Below are clouds of points in 7 dimensions, each taken in no order from a shape made of curves.
How many separate pieces and how many holes does the shape behind each cloud have?

Domil:
0.79 0.89 3.02 -8.93 -0.25 7.25 3.15
-0.37 -1.51 -5.44 5.60 1.18 -3.19 -4.17
0.64 0.82 2.90 -8.76 -0.44 7.23 3.05
0.64 0.81 3.54 -9.60 -0.37 8.71 2.68
-0.12 -1.38 -4.91 4.96 1.19 -3.29 -3.41
0.00 1.02 3.53 -8.87 -1.39 8.98 2.08
0.75 0.56 2.28 -7.75 -0.24 5.96 2.77
0.62 0.47 1.96 -7.15 -0.28 5.28 2.88
0.76 0.31 1.60 -6.55 -0.15 4.79 2.65
-1.44 -0.24 -4.50 6.78 1.04 -4.83 -4.79
-0.85 0.33 -3.44 5.77 0.81 -5.49 -3.07
0.60 0.80 3.44 -9.68 -0.22 8.64 2.71
0.54 0.08 1.06 -5.45 -0.04 3.99 2.04
-1.40 -0.80 -5.28 6.98 1.03 -4.22 -5.21
-0.15 -1.07 -3.15 2.74 0.87 -1.35 -2.53
-0.07 -0.94 -4.14 4.61 1.10 -3.69 -2.63
0.44 0.00 0.94 -5.05 -0.09 3.75 1.72
0.54 0.71 2.50 -8.13 -0.47 6.61 2.80
-1.44 -0.64 -5.05 6.93 1.09 -4.52 -4.99
0.86 0.83 3.17 -9.28 -0.22 7.52 3.39
0.67 0.46 1.97 -7.40 -0.25 5.61 2.88
0.92 0.82 3.21 -9.65 -0.10 7.97 3.16
-0.18 -0.81 -1.38 -0.12 0.51 0.98 -1.40
-0.77 0.23 -3.41 5.55 0.91 -5.33 -2.77
0.59 0.81 2.86 -8.45 -0.56 7.25 2.75
0.04 0.75 3.07 -8.45 -1.17 8.57 1.88
-0.23 -1.23 -3.89 3.63 1.07 -2.05 -3.03
0.19 0.58 2.88 -8.08 -1.02 7.90 2.11
0.65 0.59 2.29 -7.89 -0.49 6.37 2.94
0.02 0.95 3.30 -8.73 -1.31 8.70 1.98
-0.53 -1.64 -5.62 6.07 1.11 -3.24 -4.64
-0.01 0.82 3.04 -8.43 -1.13 8.32 1.94
0.49 0.95 3.49 -9.65 -0.58 8.96 2.60
-0.35 -1.28 -4.33 4.28 1.08 -2.44 -3.32
-0.17 -0.49 -3.75 4.73 0.95 -4.41 -2.35
-0.24 -1.36 -4.16 3.91 1.07 -2.19 -3.11
0.16 -0.39 0.15 -3.41 0.11 2.87 0.73
-0.04 -0.74 -3.92 4.62 1.09 -4.09 -2.50
-0.33 -1.44 -5.14 5.30 1.11 -3.02 -4.00
-0.31 -0.73 -1.77 0.62 0.53 0.32 -1.75
-1.20 0.25 -3.71 6.27 0.86 -5.49 -3.77
-0.32 -0.59 -0.65 -1.55 0.26 2.00 -0.57
0.31 -0.24 0.52 -4.42 0.06 3.38 1.32
0.06 -0.54 0.00 -3.02 0.05 2.85 0.45
0.69 0.43 1.73 -6.73 -0.12 5.02 2.63
-0.28 -0.64 -1.25 -0.61 0.39 1.41 -1.11
0.68 0.68 2.75 -8.30 -0.44 7.08 2.82
-0.28 -0.90 -2.36 1.43 0.71 -0.41 -2.10
-0.24 -1.43 -4.70 4.82 1.10 -2.76 -3.75
0.82 0.92 3.14 -9.51 -0.09 7.65 3.29
0.75 0.83 3.32 -9.59 -0.18 8.31 2.93
0.71 0.93 3.04 -9.21 -0.28 7.38 3.44
-0.72 -1.58 -5.86 6.31 1.18 -3.36 -4.87
-1.17 -1.22 -5.78 6.88 1.01 -3.91 -5.32
0.11 -0.32 0.30 -3.81 0.10 3.01 0.87
0.44 0.76 2.81 -8.28 -0.68 7.63 2.37
-1.25 -1.03 -5.62 6.96 1.04 -4.10 -5.37
-0.03 -1.19 -4.41 4.62 1.26 -3.38 -2.97
0.60 0.15 1.16 -5.90 -0.07 4.21 2.29
-0.30 -0.85 -2.04 0.99 0.70 -0.01 -1.81
0.17 1.04 3.55 -9.30 -1.27 9.23 2.21
0.32 -0.16 0.70 -4.61 -0.02 3.67 1.51
-0.96 -1.37 -5.83 6.65 1.17 -3.60 -5.12
0.30 0.97 3.75 -9.56 -1.05 9.27 2.38
-0.09 -0.98 -2.77 2.18 0.81 -1.01 -2.25
-0.06 -0.59 -0.54 -1.97 0.18 2.23 -0.39
-0.23 -0.74 -0.99 -1.06 0.34 1.67 -0.92
-0.11 -1.00 -2.51 1.67 0.80 -0.53 -2.04
-0.17 -1.50 -5.19 5.44 1.14 -3.14 -3.77
-1.35 0.12 -4.06 6.45 1.02 -5.19 -4.28
0.12 1.05 3.65 -9.43 -1.22 9.36 2.36
-0.39 0.02 -3.48 5.11 0.92 -5.02 -2.52
-0.26 -1.15 -2.93 2.40 0.80 -1.17 -2.37
-0.25 -1.21 -3.50 3.27 1.02 -1.74 -2.80
-0.25 -0.82 -1.61 0.17 0.46 0.64 -1.52
-0.09 -0.49 -0.29 -2.51 0.15 2.57 -0.08
0.17 0.68 2.68 -8.29 -0.72 7.77 2.15
-1.08 0.31 -3.62 6.14 0.87 -5.39 -3.35
0.62 0.20 1.47 -6.31 -0.18 4.56 2.58
0.27 1.07 3.68 -9.61 -0.81 9.32 2.40
-1.34 -0.11 -4.29 6.61 0.96 -5.12 -4.40
-0.22 -0.69 -0.70 -1.23 0.24 1.79 -0.74
-0.31 -0.21 -3.48 5.11 0.95 -4.74 -2.37
pieces => 1
holes => 2

kip:
3.64 -2.91 -5.32 3.79 2.77 5.13 3.24
-4.07 0.48 2.06 1.25 -1.82 0.85 1.45
-4.73 5.05 4.70 -2.24 -2.02 -1.82 0.41
2.37 -1.29 -3.53 2.64 2.44 3.57 3.63
-5.21 2.48 3.59 -0.12 -2.60 -0.70 1.05
-3.47 6.72 5.56 -4.25 -0.72 -2.57 -0.33
1.66 -5.95 -5.62 5.17 0.93 6.33 2.08
-2.19 7.72 5.89 -5.58 0.49 -3.03 -0.70
3.35 -3.40 -5.56 4.04 2.44 5.28 3.06
-4.55 5.40 4.94 -2.47 -1.72 -1.99 0.33
-4.81 1.55 2.94 0.51 -2.29 0.14 1.29
-2.56 7.51 5.84 -5.16 0.05 -2.81 -0.64
-5.25 3.25 4.04 -0.57 -2.43 -1.00 0.91
0.51 7.59 6.07 -6.44 3.10 -3.95 -0.78
-4.27 5.52 5.13 -2.80 -1.67 -2.10 0.08
-0.78 8.13 6.13 -6.28 1.67 -3.44 -1.01
-5.17 3.66 4.16 -1.02 -2.41 -1.19 0.84
2.35 -5.17 -5.70 4.78 1.41 6.24 2.27
-2.79 -0.48 0.78 1.62 -0.90 1.56 1.91
-3.96 0.35 1.85 1.30 -1.74 1.02 1.57
-2.95 7.21 5.85 -4.88 -0.20 -2.81 -0.56
-5.15 3.71 4.38 -1.20 -2.37 -1.29 0.81
-0.96 -1.07 -0.77 2.24 0.37 2.56 2.46
-5.05 2.10 3.31 0.16 -2.48 -0.31 1.06
0.73 7.51 6.07 -6.47 3.39 -4.05 -0.85
3.27 -3.74 -5.53 4.14 2.35 5.66 2.80
-4.74 1.27 2.72 0.68 -2.34 0.29 1.44
-3.34 -0.11 1.21 1.49 -1.28 1.45 1.77
-3.57 0.04 1.52 1.40 -1.37 1.19 1.57
-0.81 8.08 6.08 -6.32 2.06 -3.62 -0.91
-0.35 7.97 6.11 -6.35 2.24 -3.64 -1.00
-2.35 7.60 5.93 -5.19 0.14 -2.85 -0.65
0.96 7.21 5.98 -6.31 3.56 -3.98 -0.80
0.66 -7.16 -5.48 5.76 -0.02 6.67 2.02
-1.77 7.85 5.91 -5.65 0.75 -3.26 -0.83
3.82 -1.95 -5.13 3.39 3.05 4.35 3.67
3.77 -3.05 -5.39 3.89 2.78 5.01 3.13
1.33 6.84 5.84 -6.16 4.03 -4.31 -0.77
3.72 -2.70 -5.32 3.69 2.85 4.79 3.28
-1.72 -0.93 -0.10 2.05 -0.18 2.29 2.19
-1.71 7.93 6.14 -5.91 1.07 -3.24 -0.87
-5.09 1.86 3.15 0.32 -2.34 -0.05 1.18
1.62 -1.18 -2.85 2.83 1.84 3.40 3.26
-3.10 -0.30 1.10 1.68 -1.20 1.52 1.76
-1.50 -1.01 -0.41 2.23 0.07 2.44 2.36
-4.03 6.12 5.35 -3.19 -1.31 -2.25 -0.06
1.05 -1.25 -2.32 2.65 1.55 3.19 2.99
-3.87 6.36 5.51 -3.57 -1.24 -2.40 -0.01
2.25 -1.23 -3.37 2.66 2.45 3.56 3.48
-1.00 7.94 6.11 -6.23 1.74 -3.32 -0.95
1.31 -6.27 -5.43 5.34 0.69 6.63 2.01
3.71 -2.29 -5.11 3.49 2.94 4.66 3.39
3.11 -1.28 -4.11 2.86 3.03 3.85 3.56
-1.36 8.05 6.06 -6.18 1.32 -3.39 -0.86
3.10 -1.31 -4.01 2.92 2.72 3.73 3.65
0.87 -1.27 -2.20 2.59 1.53 3.13 3.05
3.45 -1.46 -4.57 3.20 3.08 4.11 3.66
3.74 -1.70 -4.93 3.33 3.11 4.15 3.76
-2.34 -0.71 0.49 1.76 -0.57 1.89 1.90
3.06 -4.17 -5.40 4.33 2.08 5.60 2.65
-4.33 0.87 2.42 0.97 -2.06 0.60 1.31
0.17 7.82 6.15 -6.42 2.86 -3.77 -0.77
-0.37 -1.06 -1.25 2.23 0.67 2.80 2.75
2.91 -4.36 -5.51 4.44 2.00 5.77 2.53
0.86 7.19 6.05 -6.52 3.62 -4.07 -0.79
3.95 -2.00 -5.00 3.48 3.19 4.37 3.57
1.31 -1.30 -2.58 2.50 1.84 3.40 3.21
2.58 -4.83 -5.50 4.50 1.65 5.89 2.38
-5.10 4.32 4.49 -1.58 -2.27 -1.49 0.72
3.49 -1.44 -4.52 3.19 3.01 3.86 3.57
-3.02 6.92 5.59 -4.63 -0.51 -2.77 -0.51
-0.23 7.87 6.18 -6.56 2.28 -3.69 -0.97
0.06 8.03 6.07 -6.59 2.63 -3.72 -1.03
-0.06 -1.21 -1.44 2.24 1.01 2.83 2.81
2.03 -1.29 -3.05 2.70 2.14 3.52 3.37
-0.60 -1.13 -1.10 2.31 0.59 2.55 2.59
-5.24 2.87 3.71 -0.55 -2.35 -0.85 1.03
0.19 7.82 6.19 -6.45 2.99 -3.96 -0.91
3.60 -1.65 -4.79 3.17 3.06 4.25 3.75
3.71 -2.49 -5.19 3.67 3.00 4.72 3.47
-3.91 6.52 5.48 -3.75 -1.07 -2.49 -0.23
3.39 -1.40 -4.46 3.06 3.03 3.82 3.60
1.02 -6.68 -5.50 5.48 0.43 6.64 1.99
-2.06 -0.75 0.05 1.92 -0.45 2.11 2.18
2.80 -1.31 -3.78 2.94 2.65 3.63 3.65
1.11 7.12 6.10 -6.24 3.83 -4.20 -0.77
2.01 -5.46 -5.54 4.92 1.32 6.23 2.30
-4.85 4.67 4.65 -1.85 -2.22 -1.80 0.44
0.35 -1.24 -1.66 2.43 1.12 3.07 2.93
pieces => 1
holes => 0
